Each row is where one point has got to under a steady rotation. How many ticks took it there?
The counts run from 0 to 891.
[ 0.80 -2.82  0.58 -2.22 -3.01 -0.73 -1.37 -0.14  0.31 -1.33  0.23 -1.45
  1.10 -0.82  0.04 -0.61  1.59  1.17 -5.11  0.73  2.46 -1.42 -0.78  0.20
  4.22  1.35 -0.38 -1.01 -1.01  0.28 -0.64  1.24  1.62 -1.42] : 855
[ 2.60  0.14 -1.18  1.57 -1.75 -3.20  0.87 -3.01  3.15  0.70 -1.91  0.12
  2.25  2.89 -1.36 -0.29 -0.77  3.97 -1.38 -0.81  1.07  1.77  0.23  0.04
  0.40 -1.31  0.12  0.76  0.59 -0.80  1.09  0.67 -1.25  0.34] : 258
[ 3.48  0.44  0.69 -0.34 -2.41 -0.45 -0.61 -0.72  2.65  0.57  0.19 -0.89
 -0.32  2.26  1.84  1.58  0.75  2.09  0.22 -0.88  1.65  4.33 -1.26  0.47
  1.73 -2.39  0.09  1.68 -1.30  0.64  1.67  1.74  1.85  0.59] : 887
[ 0.27 -0.30  0.97  2.07 -3.53 -1.39  0.74  0.32  0.60 -2.11  2.23 -0.56
  1.65 -0.42  0.80 -0.37  1.27  3.00 -2.56  0.35  2.39  0.29  0.47 -1.04
  4.44 -1.26 -1.26 -1.74 -2.13 -0.92 -0.28  1.38  0.02  0.16] : 102
[ 3.30  0.25  0.38 -1.23 -2.41 -1.99  1.75 -0.29  3.24 -2.21  0.14 -2.06
  0.74  1.31  0.06 -0.30 -1.30  3.66  0.07  0.92  2.97  0.22  0.21 -1.47
  0.31 -3.56 -0.14 -1.54 -1.04  0.84 -0.92  1.32 -1.38 -0.11] : 612
[ 3.42 -0.83  1.07 -0.19 -2.03 -1.67 -0.58 -1.93  3.02 -0.94 -0.68 -1.59
  0.60  1.85  1.80  0.50  0.62  0.90 -3.81  0.45  1.42  0.80 -1.99  0.58
  2.27 -2.43 -0.14  0.32 -2.97  2.45 -1.22 -1.45  0.33 -1.20] : 502
[-0.77 -0.97  1.44 -3.01 -1.84 -1.16 -3.50 -0.24  0.12  2.28 -1.49 -2.02
  0.66 -0.17 -0.24 -0.78  1.59 -0.08 -3.43  1.59  0.63  0.22 -1.78  1.75
  2.64 -1.00  0.13 -1.29  2.90 -0.51  0.56  0.75  1.99 -0.81] : 299
[ 1.03  0.64  1.03 -1.97 -4.11 -2.18  0.02  1.66  1.28  1.45 -0.56  1.60
  0.74 -1.24 -0.24 -0.23  0.66  2.08 -0.10 -0.64  2.24  0.26 -0.28  2.87
  0.55 -1.06  1.34 -1.05  3.87 -1.84  0.53  3.11 -1.57  0.50] : 544
[ 4.67  2.27  0.07  0.48 -0.17 -3.94  0.43 -0.37  0.16  1.49 -0.45  0.70
  0.43 -0.28 -0.09  1.20 -0.87  2.83  1.62  0.17  1.57  2.28 -1.61  1.92
 -2.41 -3.63 -1.00 -1.32 -1.13 -1.96 -0.74  1.47 -0.82  1.27] : 432
[-0.82  0.08  1.22 -2.12 -1.80 -3.45 -2.00 -1.24  0.68  1.37 -1.48 -1.84
  1.21  1.92  0.01 -0.79  2.27  0.55 -0.81  0.82  0.55  1.40 -0.27  2.50
  2.50  0.48  0.47  0.47  2.82  0.37  1.26  2.06  1.01 -0.08] : 762
[-1.73  0.61  2.15  1.03 -0.45 -0.12 -1.66 -1.47  0.21  1.05 -0.32 -3.57
  1.96  1.40 -1.50 -1.55  1.48  0.12 -4.93  1.30  1.31  2.07 -0.25  0.06
  2.60 -1.98 -0.73 -2.06  1.06 -1.05  1.22  1.06  0.89 -2.03] : 749
[ 0.20  0.54 -0.13  1.84 -3.51 -1.06 -1.64 -0.91  0.67  1.20  1.22  1.16
 -0.22  0.44  1.82 -0.16  2.37  1.98 -3.02 -0.48 -0.44  2.56 -0.55 -0.24
  4.78 -1.41  1.18  0.22  0.85 -2.80  1.17  1.99  2.43  0.23] : 655
[ 2.17  0.38  0.65  2.46 -2.17  1.15  0.07 -0.63  1.11 -1.47  0.90 -1.03
  1.22 -0.72  0.47 -0.45  0.64  1.46 -4.61 -0.06  1.93  0.82  0.40 -0.86
  2.70 -3.22 -0.28 -2.78 -1.82 -2.21  0.35 -0.06 -0.65 -2.00] : 734
[ 0.48  1.41 -1.30 -1.21  0.14 -0.47 -0.74 -0.83  0.79  2.20 -1.63 -0.69
  2.94  2.15 -3.32  1.04 -1.52  3.01  0.03  0.35  1.05  2.31 -1.44  0.76
 -1.39 -4.03 -2.18 -0.55  0.27 -2.80  1.83  0.95  0.39  0.42] : 815
[ 1.69 -1.25  1.67 -2.07 -2.64 -3.19 -1.35 -1.55  2.93  0.20 -0.54 -0.76
  1.40  1.22  2.67  0.02  1.02  2.16  0.55  0.31  1.69  2.32 -0.81  2.21
  2.18 -0.79 -0.17  0.49  0.54  2.00 -0.25  3.03  1.11  0.71] : 315
[ 1.97  0.99  0.97 -3.78 -0.40  1.22 -2.40  0.71  0.98  1.44 -1.05 -1.55
  2.11  0.83 -1.90  0.27  1.50 -0.38 -1.33 -0.62  1.76  2.78 -0.92  3.41
 -0.16 -1.17 -0.38 -0.63  1.80 -0.94  2.07  1.79  0.84 -1.90] : 67
[ 1.69  1.16  1.04 -0.79 -1.82 -0.72 -1.12 -1.32  1.21 -0.49  0.99  1.06
  1.56 -0.28  1.61 -1.33  1.93  2.01 -0.02 -1.74  1.56  3.32  1.65  1.65
  1.73  0.06  0.16  0.31  2.48 -2.83  1.41  4.67  1.03  0.14] : 83
[ 3.81  0.71 -0.37 -2.72 -1.86 -3.11 -0.01  1.42  0.76  1.00 -0.32  0.79
  0.90  0.37  0.55  0.18  0.01  2.14  0.21  1.53  2.87 -1.29 -2.29  2.41
 -0.42  0.64 -0.89  2.79 -1.81 -0.44 -2.00  2.22 -0.18  0.41] : 326
[ 1.28 -0.01 -1.14 -0.53 -1.62 -1.89 -0.27  0.47  0.31  1.45 -0.93  2.60
  0.11 -0.13 -0.83 -1.22 -1.49  4.17 -1.35  0.40  1.30  0.63 -1.00 -1.30
 -1.44 -2.28 -0.44  0.29  1.96 -3.99 -0.28  3.54  1.03  0.97] : 539
[ 0.91 -0.52  2.75 -1.25 -1.72 -3.75 -1.72  0.15 -0.14  1.82 -0.85  0.73
 -0.69 -0.66  2.09 -0.56  1.38  1.69 -1.57  0.87  2.61  2.56 -3.19  1.25
  0.70  0.30 -0.25  1.72  0.97  0.26 -0.96  4.39  2.43  0.58] : 313
[ 0.48  0.61  0.11  1.20 -1.48  0.82 -0.59 -1.51  1.35  1.25 -0.49 -1.23
  2.18  1.03 -2.23 -0.75  1.68  1.12 -5.19 -1.76  1.58  4.09 -0.48  1.00
  2.37  1.06 -0.77  0.06  1.83 -2.11  2.41  1.34  0.86 -1.47] : 640
[ 1.39  1.32  0.98  0.24  0.45 -3.21 -0.04  0.21 -0.83 -0.38  0.75 -3.15
  0.95  0.31  0.15 -1.17 -0.50  0.68 -1.68  3.64  2.25 -1.04 -0.77 -1.53
 -0.14 -2.50 -1.28 -2.20 -2.39 -0.89 -3.23  1.31  0.88  0.16] : 677
[ 0.96  2.65  1.44  0.37 -0.74 -3.60 -0.83  0.52 -1.15  0.68  1.14 -1.06
  1.46 -0.60  0.67 -2.64  1.91 -0.25 -2.47  2.49  3.06 -0.71 -0.31  1.80
  0.81  1.36 -0.15  0.67 -0.43 -2.06 -2.81  2.98 -0.24 -0.97] : 388
[-1.31  0.58  0.34 -0.86  0.70 -0.88 -3.17  0.92 -3.12  1.32  0.09 -0.71
  0.47 -1.88 -1.02 -0.34  0.24  0.60 -2.99  2.06  0.47  0.15 -1.64  0.50
  0.66 -2.12 -1.99 -1.97 -0.47 -4.38 -0.92  2.69  3.21  0.27] : 294
[ 4.13  0.18 -2.01 -1.31 -1.18 -3.78  1.28 -0.08  0.64 -1.45  0.71 -1.17
  0.59  0.33 -0.34  0.68 -1.35  2.96  0.66  1.44  2.36 -1.47 -0.50 -0.93
  0.73 -0.53 -1.30 -0.02 -3.52 -1.18 -2.34  0.87  0.33  1.30] : 785
[ 1.99 -0.25  0.11 -3.30 -1.66  0.69 -0.47  1.59 -0.83 -0.32 -0.08  0.87
  2.90 -1.86 -2.73  0.76 -0.32  1.57 -2.08  0.47  2.59 -0.95 -0.91  3.02
 -0.86  0.26 -2.21 -2.15 -0.93 -3.35 -0.61  2.51 -1.39 -0.82] : 172
[ 1.90 -2.29  2.24 -3.96 -0.38  0.54 -1.75 -0.49  0.52 -1.18  0.11 -1.65
  0.73 -1.20 -0.84  0.74  0.58  1.71 -1.52 -1.10  2.64  2.88 -1.24  1.19
  0.25 -0.35 -1.98 -1.75 -0.31  0.16 -0.23  3.90  2.50 -1.50] : 237
[ 2.50  0.69 -1.17 -0.86 -0.38 -1.04 -0.32  0.10  1.29  1.71 -0.63 -2.16
  1.27  2.95 -1.12  0.20 -1.13  1.81 -2.65  2.86  1.98 -0.28 -2.74 -1.07
  0.08 -2.78 -1.08  1.00 -4.01  0.63 -1.26 -1.36  0.15 -0.88] : 506
[ 4.68  0.39  0.73 -1.88 -1.58 -1.14 -0.11  2.05 -0.75 -0.33  1.61 -0.58
 -1.31 -2.56  0.22  0.48  1.04  1.42 -2.85  0.10  3.30  1.08 -2.20  0.58
  0.92  0.79 -1.09  0.28 -2.72 -1.40 -1.54  2.01  1.10 -0.48] : 790
[ 1.76  0.17 -0.70 -0.59 -0.83 -2.90 -0.23 -1.27  1.04  0.34  0.64 -2.15
 -1.00  0.78  1.28  0.28 -0.90  4.16  0.28  0.45  0.35  2.41 -0.23 -3.13
  1.17 -4.04 -0.50  0.13 -0.62 -0.90 -0.43  2.56  3.35  1.67] : 598
[ 2.47  1.79 -0.88 -2.04 -1.76  0.37 -2.21  2.36 -1.46  0.32  0.94  0.02
  2.26 -0.39  0.54 -0.04  1.11 -0.02 -2.23  0.88  1.21 -2.42 -0.28  3.30
  2.73 -1.19 -0.18 -1.63 -1.41 -3.65  0.09  0.64 -0.24 -1.16] : 281
[ 0.08 -0.30 -2.00 -0.30 -1.77  0.24 -1.01 -1.83  1.93  0.79 -0.95 -0.33
  3.94  2.29 -2.06  1.46  1.12  2.66 -1.78 -1.38  0.54  2.65  0.03  0.58
  4.21 -0.64 -1.36  0.06 -0.12 -2.49  2.53  0.86  0.57 -0.02] : 642
[-1.24 -0.29 -0.08 -0.50 -2.13 -2.59 -0.24 -0.36  0.00  0.58  0.63 -1.61
 -0.14  1.08  0.56  0.24  1.91  2.65 -1.61 -0.54  1.20  3.22 -0.25  0.27
  4.62  1.59 -0.29  1.19  0.62 -0.73  1.02  3.34  3.23  0.64] : 23
[ 5.37  1.32 -1.26 -2.21  0.64 -0.57  0.49  0.24 -0.90 -0.97  1.26 -1.78
  1.26 -1.87 -2.11  0.17  0.11  0.43 -1.89 -0.67  2.44  1.02 -0.36  2.07
 -0.16  1.14 -0.90 -1.64 -1.12 -2.64 -0.90  1.51  0.29 -1.62] : 342
[ 3.58 -0.77 -0.80 -0.12 -0.48  0.37  0.49 -1.21  0.62 -1.66 -0.08 -1.44
  0.33 -0.23 -2.86 -0.06 -1.18  2.44 -4.34  0.10  1.94  1.70 -1.12 -2.55
 -0.01 -2.06 -1.98 -1.50 -2.75 -1.17 -0.70 -0.77  1.52 -1.79] : 798
